Named turns come first, each shown by rows before and after it. Which turns, in which order, take the first row of each pair that follows to the second? Write the first one first, as in the answered first pair.
boso (before |-> after):
[ 2.43  0.08 -0.07 -0.66  0.44  1.01 -3.24 -2.77  0.34 -0.21  2.65  0.02
 -0.66 -0.54  1.70  1.55] |-> [ 3.24 -0.09 -0.22 -0.55 -0.13 -0.01 -2.62 -2.51  0.01  0.25  2.09 -1.57
 -0.75 -0.09 -0.02  2.03]
[ 0.37 -0.63  2.03 -1.88 -1.17 -0.67 -3.02  0.07  3.43  0.76 -2.11  1.52
  0.16 -0.65  1.33  0.33] |-> [ 0.97 -0.27  1.44 -1.39 -1.98 -1.25 -2.50  0.78  2.81  1.59 -2.35 -1.35
 -0.28  0.54 -1.27  0.84]
[ 0.52 -0.39  0.42  0.82 -1.19 -3.75 -1.53 -0.40 -0.59  0.52  0.92 -0.73
 -0.20 -1.47  0.08 -0.15] |-> [-0.33  0.31 -0.02  1.44 -1.03 -1.73 -1.41  1.34 -0.55  0.24  1.68 -2.42
 -0.67 -0.53 -1.41 -1.22]
[ 2.92  0.20  1.81 -1.70 -0.01  0.98 -2.07 -0.34  0.18 -0.15 -1.39  0.78
 -0.41 -2.69  0.78  1.19] |-> [ 3.26  0.61  1.15 -1.04 -0.69  1.05 -1.93  0.49 -0.47  0.63 -1.46 -1.50
 -0.78 -1.70 -1.49  1.29]
Gutuk (before |-> after):
[-1.28  0.59 -0.72  1.85 -0.73  2.50 -0.65  1.31 -0.65 -0.58 -1.75 -2.41
  0.18  2.33 -2.59 -0.13] |-> [ 0.16 -1.48 -0.15  1.90 -1.53 -2.63  1.07 -1.49 -0.89  0.44 -3.02 -1.21
  0.33  1.31 -1.12  2.17]
[-1.53  1.56 -0.66 -0.51  1.36  2.53 -2.31  1.60  2.59  1.95  1.14  0.85
 -0.01  3.18 -4.84 -3.80] |-> [-1.71 -1.10 -0.46  0.83 -0.13 -4.56  1.27 -1.34  2.44  4.25  0.10  0.83
  0.31  2.29 -4.45 -1.65]
[ 0.78  0.57  0.29 -0.90  1.12 -0.44 -1.03  0.63  0.09 -1.13 -0.50  0.54
  0.26 -0.32 -1.08  0.49] |-> [-0.11  0.60 -0.22 -0.32  0.76 -0.43 -0.40  1.24 -0.36 -0.90  0.13 -0.66
  0.32  0.27 -1.93  0.11]
[ 2.26  2.07 -0.15 -0.73 -0.14  1.63 -2.70  3.84  0.66  1.16 -1.15  0.57
 -0.35  0.40 -4.40  2.21] |-> [ 1.05  0.87 -0.95  0.90 -0.94 -1.66 -0.20  3.18  0.10  2.36 -0.86 -1.14
 -0.18  0.97 -5.17  2.83]
siga (before |-> after):
[ 0.44 -0.21  0.31 -0.48 -0.79  1.24  2.06 -1.24  1.33  0.79  0.90  1.81
  1.14  0.34  1.16 -2.80] |-> [ 0.77  0.31 -0.38  0.07 -1.26  1.63  2.31 -0.01  0.82  1.51  0.82 -1.04
  0.93  1.21 -1.33 -2.59]
[-0.99  0.94  0.44  0.34  0.36  1.19  0.41  1.66 -0.21 -0.24 -0.10 -0.78
 -0.64  0.10 -0.95 -1.08] |-> [ 1.41  0.55  1.12 -0.66 -0.10 -0.11 -0.46  0.50 -0.08  0.22 -1.78 -0.59
 -0.84 -0.77 -1.13  0.58]
[-1.02 -0.32 -1.22 -2.03  1.72  3.68 -1.23  1.50 -1.53  0.65  0.49 -5.12
  0.46  2.43 -2.19  0.03] |-> [ 3.15 -1.38  0.74 -4.50  1.97  0.77 -2.75 -2.17 -1.44  0.81 -2.63 -2.02
  0.43 -0.21 -0.17  3.12]
lir (before |-> after):
[ 1.39 -0.95  3.40  0.33  4.07 -1.42  1.71 -5.28  0.63 -1.25 -0.74  5.33
 -0.62 -3.71  6.16  1.19] |-> [-3.69  1.01  1.48  1.92  5.01  5.72  1.54 -0.19  0.82 -3.02  3.04  3.02
 -0.50 -1.10  4.86 -3.63]
[ 2.49 -1.60  2.25  2.69 -1.31 -4.16 -0.37  2.88  0.61  1.77 -2.08 -2.18
 -1.19 -0.13  0.21  1.55] |-> [ 0.15 -2.91  2.63  3.24 -0.93 -4.54  0.50  2.17  1.45  1.00 -0.85  0.67
 -0.76 -1.06  3.18  0.54]
[ 0.54 -1.93  0.73 -0.14 -0.61 -5.53  1.91 -2.53  0.45  0.74 -0.95  2.59
  0.37 -0.99  1.61  1.02] |-> [-4.19 -1.39 -0.39  1.41  0.03 -1.34  2.64  0.28  0.83 -0.52  2.32  2.60
  0.88  0.55  2.28 -2.48]
Then:
(2 to 3 turns a pair)
[ 2.55  1.92  0.06 -0.60 -0.30  1.33 -1.41  0.97 -1.01 -0.88 -0.35 -3.74
 -1.05  2.68 -3.88  0.46] |-> [-3.05  0.61 -0.77  2.08  0.05  1.09  1.46  1.61 -0.59 -1.27  2.61 -2.69
 -0.24  3.22 -1.57 -2.33]
lir, siga, siga
[-3.45 -0.73 -0.11 -0.25  0.92  1.54 -0.12  0.51  0.12 -0.99  2.44  0.00
  0.41  0.40  0.24 -1.67] |-> [-2.87 -2.04 -0.07  0.18 -0.20 -2.51  1.96 -0.97 -0.32  0.26  1.08 -1.21
  0.68  0.14 -0.55  0.29]
Gutuk, boso
[-3.54 -0.18 -1.14  1.68 -0.94  0.60  1.11  1.55 -0.12  0.02  1.97 -0.38
 -0.54  1.00 -1.62 -2.40] |-> [-1.87 -1.71 -0.28  1.63 -1.55 -4.08  2.40 -1.10 -0.02  1.18  0.19  1.02
 -0.46 -0.24 -0.24 -0.25]
boso, lir, Gutuk
[-3.86 -0.58 -2.44  3.03 -0.45 -0.60  3.07  2.59  0.21 -0.82  2.48 -3.01
 -0.36  1.50 -1.36 -2.34] |-> [-3.69  0.47 -1.66  1.56  0.81  3.79  0.62  3.09  0.72 -2.36  2.98 -0.32
 -0.46  0.62  0.85 -3.62]
lir, boso
[ 0.66  0.48  1.85 -0.85  1.13 -2.45 -3.51 -1.55 -0.68 -1.14  0.97  1.45
  1.05 -0.37  0.28  0.48] |-> [-1.46  1.36  0.41  0.88  0.95  0.03 -2.66  1.12 -0.73 -1.08  2.67 -1.10
  1.25  1.55 -1.90 -1.16]
lir, siga
[-2.01  0.27 -0.52  0.38 -0.58 -1.14  1.90  0.68  0.70  0.19  0.48 -1.38
  0.20  1.39  0.07 -0.42] |-> [-0.01  0.98  0.61 -1.51  0.57  1.52 -0.75  0.16  1.24 -1.24 -0.07  1.32
 -0.11  0.00  2.11 -0.27]
siga, siga, Gutuk
[-2.56 -2.36  0.47  1.88 -0.32 -4.49  1.92 -2.00  0.78  0.98  1.84  1.17
  0.89 -2.13  3.19  0.48] |-> [ 0.52 -1.87  1.79 -0.10 -0.13 -3.42 -0.23 -2.90  0.60  0.37  0.18  2.85
  0.58 -3.42  3.68  1.92]
siga, Gutuk
[ 1.66  0.30  1.80 -2.23  1.36  1.60 -2.89  1.06 -0.12 -0.91 -0.54  0.30
 -0.26 -0.32 -1.08  0.17] |-> [-3.11 -0.75  0.06  0.89  0.54  0.18  0.72  1.86  0.00 -0.38  1.65 -1.14
  0.14  1.12 -1.38 -1.73]
boso, siga, Gutuk
[-2.53  0.59 -0.07  1.31  1.60  3.17  0.60  1.37  1.28 -1.00  1.72 -0.08
 -0.36  0.27 -0.73 -1.62] |-> [ 0.15 -0.72  1.46 -0.28  1.46 -0.32  0.20 -2.02  1.65 -0.70 -0.46  3.18
 -0.45 -2.09  1.93  0.88]
Gutuk, Gutuk
[ 5.17  2.47  1.27 -3.41  0.70  1.69 -3.81  0.45 -1.63 -0.34 -2.11  0.42
 -1.11  0.09 -0.96  1.04] |-> [-0.16  2.87 -0.80 -0.97  0.94  4.24 -1.73  3.71 -1.51 -0.91  1.07 -2.46
 -0.95  2.21 -2.53 -2.20]
boso, lir, Gutuk
[ 0.03 -0.56  4.43 -2.47  2.06  1.48  1.89  1.49 -2.18 -2.66 -1.41  1.49
  1.08 -1.69  3.17 -1.40] |-> [-2.20 -0.85  2.44 -0.19  0.73 -0.40  4.67  3.06 -2.88 -1.33 -0.23 -3.07
  1.03  0.49 -0.13 -1.80]
lir, Gutuk
